In the rows, zero is written as 128.
The rows of D fall into 3 groups, which share some directions, and each row is roughly a mix of its group's hidden directions.
D, 107 rows:
132,128,105,107,113,195,99,121,178,93,134
108,128,139,183,76,168,126,129,96,90,126
131,146,57,139,177,130,101,129,147,162,138
104,198,167,155,111,129,102,114,153,120,100
106,125,50,131,146,119,134,169,99,153,119
95,148,125,67,123,107,99,117,71,133,109
86,123,95,106,147,78,86,114,112,170,137
171,200,133,146,105,113,113,117,102,109,102
135,135,80,178,179,129,131,139,177,145,120
77,125,123,146,99,96,134,100,140,131,61
186,148,175,122,181,126,113,145,144,103,143
80,121,119,124,104,156,172,144,111,173,83
195,119,121,86,110,167,128,152,146,135,94
154,94,118,169,151,167,126,158,181,137,98
119,172,154,130,172,180,139,156,169,147,134
63,110,97,152,143,143,155,144,117,178,115
118,154,126,96,62,124,110,142,90,158,163
69,115,172,140,138,159,120,150,112,165,92
99,146,203,145,121,100,137,141,160,96,126
91,117,101,93,137,133,191,122,83,152,115
105,124,147,164,89,170,141,114,102,98,75
139,178,181,95,100,125,140,153,115,100,163
139,128,94,132,151,148,177,144,67,116,87
162,137,163,113,150,86,71,139,160,102,112
120,128,166,127,104,69,139,130,79,171,143
138,86,138,99,123,80,88,141,88,95,152
161,161,168,93,156,113,125,157,148,155,176
126,104,158,167,88,138,146,75,105,121,171
158,147,144,93,76,70,104,138,123,100,129
156,113,106,124,105,182,159,118,130,155,187
52,138,123,123,130,128,159,162,129,170,148
83,155,156,128,120,151,174,144,114,167,81
92,145,142,85,98,147,182,115,84,146,121
173,103,98,112,123,155,113,137,162,94,184
163,94,117,127,154,148,206,144,146,124,133
98,100,160,129,157,132,167,77,78,132,120
162,153,177,85,106,158,177,135,135,118,144
140,79,163,144,120,106,174,85,109,138,163
114,122,151,107,93,202,139,132,92,144,154
121,117,90,81,82,155,104,119,177,124,152
106,50,139,101,122,77,133,129,118,138,130
133,124,165,158,66,186,138,106,125,116,117
158,181,112,130,169,176,92,103,133,138,109
147,116,153,135,78,168,101,90,126,92,167
182,104,100,145,163,178,137,130,146,115,165
108,104,162,117,69,113,82,103,100,137,156
124,156,125,112,61,72,136,163,111,126,132
165,122,160,119,123,73,131,109,112,91,76
132,179,182,129,126,164,121,125,156,141,178
123,154,123,143,155,145,135,136,120,90,46
198,158,150,116,101,140,135,168,153,112,105
135,109,162,75,111,85,82,126,95,107,139
104,178,149,142,145,173,131,94,118,140,74
167,142,135,160,147,188,151,157,171,114,137
122,127,182,92,132,102,170,107,72,135,121
146,93,77,136,100,190,153,124,124,136,101
160,92,146,112,123,56,91,135,138,105,143
125,149,137,144,156,122,159,137,138,176,200
135,159,138,47,118,146,117,101,112,160,124
123,124,147,135,182,152,129,67,91,142,94
117,96,167,117,140,79,136,133,123,96,66
106,173,153,77,122,84,86,110,109,136,116
95,185,151,158,163,111,82,102,140,121,122
86,140,134,136,105,119,123,190,189,138,130
132,149,97,135,108,80,55,151,116,120,130
87,130,113,115,172,60,128,149,108,120,100
171,121,135,103,102,96,76,100,126,104,84
112,143,118,97,127,123,183,154,79,167,162
152,183,120,163,173,153,128,132,140,84,103
126,175,85,132,119,161,112,142,103,135,191
131,141,159,131,169,118,145,129,139,107,47
95,82,88,152,75,96,131,145,136,114,150
110,148,109,192,116,164,143,105,84,103,109
105,114,91,172,138,70,136,136,86,156,129
128,160,75,176,135,143,178,107,104,111,130
118,144,190,164,72,148,127,125,131,96,112
116,188,178,151,89,153,101,113,126,128,151
116,114,126,178,98,141,120,106,169,176,171
135,148,97,114,108,62,72,140,143,118,111
140,100,136,114,148,158,144,145,121,162,206
125,137,92,180,107,165,80,111,140,151,160
132,76,116,126,95,86,163,155,114,114,176
134,142,173,121,83,87,127,176,160,114,102
95,137,112,132,148,159,122,131,200,158,166
105,93,105,83,123,123,154,99,107,186,153
97,129,124,85,136,95,160,116,133,192,160
163,129,175,143,116,110,122,136,189,135,176
89,144,163,128,139,184,92,147,152,127,85
110,133,159,137,137,112,133,102,168,106,52
123,209,162,122,113,122,127,103,106,96,139
209,100,87,124,127,149,115,149,143,128,127
154,173,100,113,86,125,114,183,159,124,154
127,145,115,66,133,103,115,139,98,147,190
129,97,116,112,155,196,134,155,133,145,178
90,182,125,108,71,112,117,136,118,170,133
102,135,117,143,79,157,75,91,112,162,150
165,156,153,160,191,89,117,147,131,126,150
78,134,148,147,147,80,161,136,97,139,175
117,123,71,141,126,189,148,99,117,166,118
79,56,111,132,104,121,142,110,116,150,102
89,135,130,199,116,147,173,130,143,126,99
133,148,143,160,142,104,67,130,168,126,77
161,100,113,138,117,86,183,88,95,105,123
207,169,131,100,134,147,114,152,138,135,110
100,144,128,154,168,183,162,119,177,140,138
142,141,114,137,169,87,119,116,95,123,198
113,150,107,169,118,139,59,102,155,161,133

One row of each group comes first, with its name. Which group is each row after those in?
118,129,116,149,176,77,64,121,141,142,140	H
103,186,152,133,119,84,145,115,151,143,79	C
151,136,130,104,174,72,88,159,132,93,126	Z

115,97,125,109,159,151,140,83,83,164,86	H
194,113,136,132,122,122,126,181,173,107,146	H
148,63,147,115,115,144,194,115,132,132,120	Z
102,74,187,102,109,147,125,133,108,164,136	C
88,84,76,127,85,144,141,136,124,157,98	H
79,58,160,145,143,103,140,136,151,135,121	H
133,82,116,158,112,122,128,79,132,75,89	C
158,159,160,137,88,163,72,110,153,127,147	Z
95,182,197,122,141,129,147,134,130,139,99	H
87,148,131,118,51,132,111,117,97,138,101	C
125,176,120,115,164,146,102,158,175,113,82	C
